In the data rows, 128 means zero.
Here are some points:
[87 42 85 83 43 60 74 56 89 79 92 71 51 76 79 66 88 90 97 37 57 59 89 59]
[ 79  83 117 115  74 139 114  98 120  92  68  90 105  84  99  65  99  98  98 107 132  65 106  74]
[136 158 169 161 130 213 151 170 167 135 142 130 140 137 174 146 147 137 159 168 227 123 141 118]
[168 140 109 105 155  45 106 131 111 142 180 135 132 151 125 171 128 137 129 105  64 174 125 160]
[114  90 101 109  83 140 104 119 122 102 131  91  84 102 127 114 119 111 128  84 132  80 108 102]
[124 150 157 170 173 175 172 146 147 149 105 169 172 143 134 133 146 139 117 186 165 141 140 132]
[181 172 118 118 192  64 128 143 118 161 184 166 157 166 126 182 142 150 133 140  71 200 139 199]
[81 53 94 92 42 75 80 60 89 79 84 63 50 70 74 55 83 92 91 48 67 47 81 49]
[145 176 182 168 139 226 156 182 176 141 163 131 155 141 188 161 157 155 182 169 240 137 149 128]
[188 218 164 168 250 136 180 194 159 186 174 212 225 209 166 210 175 174 148 217 135 237 179 230]
[ 91  77 103  99  53 109 102  85 110  91  95  79  69  81  95  71  92 104 112  71 113  61  99  68]
[103  80 113 110  78 135 116 105 118 114 116  99  93 106 121 100 119 117 126  92 138  81 117  90]
[169 215 180 185 244 170 188 195 163 183 157 208 235 192 166 195 173 173 141 244 168 216 176 206]
[104  77 114 112  76 134 108  98 117 112 112 100  93 102 117  99 115 114 127  92 136  79 115  88]
[143 180 166 172 202 169 180 163 154 164 122 191 190 162 151 158 156 151 123 210 171 174 161 170]
[110 141 158 143 104 187 136 144 143 119 117 112 124 117 139 114 125 129 142 146 195 114 131  96]
[147 111  97  98 126  39  89 112 104 118 155 107 113 132 110 142 114 122 115  80  48 142 112 133]
[110  76 111 112  79 131 111  95 116 111 116  96  82 101 121 101 114 113 128  86 136  76 111  81]
[167 203 184 166 149 236 160 194 182 155 174 147 154 157 210 171 155 166 196 177 255 153 158 159]
[141 175 167 173 193 187 183 168 155 172 120 188 185 163 148 154 153 144 136 212 198 179 158 161]
[111  93 103 108  80 141 111 117 120 115 131 100  78 106 128 113 121 117 142  85 139  91 113 102]
[127 124 128 123  97 171 123 133 137 123 138 112 104 118 150 123 124 130 153 112 171 103 125 124]
[140 174 170 172 192 186 179 165 150 172 128 183 187 161 141 153 154 151 137 207 184 176 156 159]
[ 80  62  99  94  56 121 100  82  99  94  96  75  63  76  95  73 101  96 109  71 115  58  95  66]
[68 21 57 64 25 51 61 48 67 72 81 58 32 64 53 47 78 71 83 17 34 49 76 54]
[184 227 176 182 249 158 186 197 163 188 166 208 236 201 169 207 170 172 147 235 157 230 179 221]
16 more points follow, each with its number after it:
[75 32 75 71 32 70 73 45 82 73 74 61 47 65 63 46 76 83 85 39 55 40 83 54] 0
[ 85  69 100  95  51 103  93  68 102  87  88  70  62  74  87  63  88  98 105  68  91  51  92  62] 1
[65 47 80 82 34 87 85 52 85 70 69 57 56 54 66 42 81 82 85 48 71 33 81 49] 2
[112  70  80  75  67  37  74  74  93  88 111  79  71  95  83  88  89  99 104  48  35  92  95  98] 3
[179 226 178 186 252 157 190 201 159 193 173 211 232 202 167 213 176 175 151 235 164 241 177 215] 4
[140 158 158 147 116 200 136 156 155 126 149 113 132 129 171 142 140 138 165 141 207 119 139 122] 5
[112  73  96  98  72 115 105  93 110 111 120 100  79 106 116 100 111 112 131  75 115  84 114 101] 6
[191 200 149 156 239 110 165 170 147 186 177 208 205 196 159 201 169 168 148 193 110 226 171 226] 7
[108  70  90  96  69 112 101  96 106 105 119  93  73 101 113  96 110 107 127  68 104  76 110 103] 8
[105  63  79  96  69 110  93  98 105 101 120  88  67  96 115  97 115 102 122  60 100  71 102  91] 9
[192 232 178 184 249 147 185 194 164 185 172 206 237 202 176 220 178 176 154 229 152 241 177 219] 10
[ 80  83 122 127  76 138 115  96 116  90  73  90 103  89  96  68 104 103  95 109 129  64 106  62] 11
[199 206 149 152 234  98 165 169 149 181 174 203 203 204 157 206 162 164 149 192 108 234 168 223] 12
[85 60 98 90 37 86 89 69 96 85 86 65 55 80 75 62 82 93 99 52 91 60 89 49] 13
[141 114  85  88 128  43  97 114  96 120 153 120 123 125  97 141 118 120 116  88  43 147 116 152] 14
[106 138 160 144 106 181 140 140 148 117 115 114 131 113 139 106 122 132 138 148 189 108 129  97] 15
Which of these numbered points is nearest to each point below by angle, seen from the average point of the first points? Its number follows each.
[108  63  83  97  72 108  92 100 104  98 120  88  63  96 114  97 111 105 120  60  98  70 105  93] > 9
[111  70  92 105  76 111 100 102 106 112 123  96  73 108 125 103 116 113 125  64 112  82 110  95] > 9
[ 92  37  66  70  46  80  78  67  93  83 103  75  51  80  81  74  95  89 109  42  64  56  89  85] > 8
[ 77  57  97  87  40  85  83  62  93  83  84  69  57  67  82  62  84  93 101  54  87  61  92  55] > 13
[139 147 149 146 120 195 137 155 154 135 154 118 114 127 173 144 142 140 167 134 205 113 131 122] > 5
[115 146 152 139 103 181 136 141 149 113 112 109 128 116 138 110 120 124 136 146 187 105 128 102] > 15
[ 80  46  74  85  53 103  84  79  93  87  98  77  61  72  88  72  99  92 101  58  80  53  95  80] > 0
[180 166 111 118 192  63 132 145 122 159 173 175 166 167 126 185 139 144 129 140  72 205 143 202] > 12
[83 47 81 73 39 55 70 48 83 81 84 65 39 73 66 50 80 93 94 36 41 53 87 64] > 0
[190 217 165 179 255 137 183 205 163 190 171 215 234 215 175 221 180 170 142 223 152 243 178 225] > 10
[155 168 162 149 129 209 145 172 163 147 169 133 135 146 188 157 145 154 182 152 223 138 148 143] > 5
[ 83 105 140 139  98 164 135 112 126 112  69 109 124 108 111  82 119 106 109 137 148  90 120  86] > 11
[124 151 155 167 165 176 169 148 148 147  99 165 171 148 141 129 143 132 118 187 177 139 144 133] > 4
[157 166 155 148 131 208 144 169 166 147 167 131 128 144 191 157 144 149 184 147 217 133 143 150] > 5
[181 211 169 170 254 133 178 187 156 189 175 218 229 203 168 211 182 176 146 222 128 237 182 226] > 10
[110  73  91  97  66 110 102  96 107 110 118  96  72 102 112  95 110 110 131  69 106  78 110  99] > 8
[180 168 118 116 190  63 128 140 122 160 182 166 156 161 136 184 143 147 132 134  79 198 145 199] > 12
[158 202 174 179 226 161 185 176 159 174 139 201 214 173 159 181 165 163 129 223 163 198 167 191] > 4
[108  99 116 122  90 156 115 117 125 108 124  95  86  93 129 108 121 115 133  98 153  75 107  91] > 1
[ 99 128 148 154 131 172 151 124 136 127  80 136 146 126 118  99 126 124 117 165 156 119 134 106] > 15
[117  88  90 102  79 137 108 113 117 105 124  96  76  92 125 103 114 110 137  80 124  78 114 109] > 8
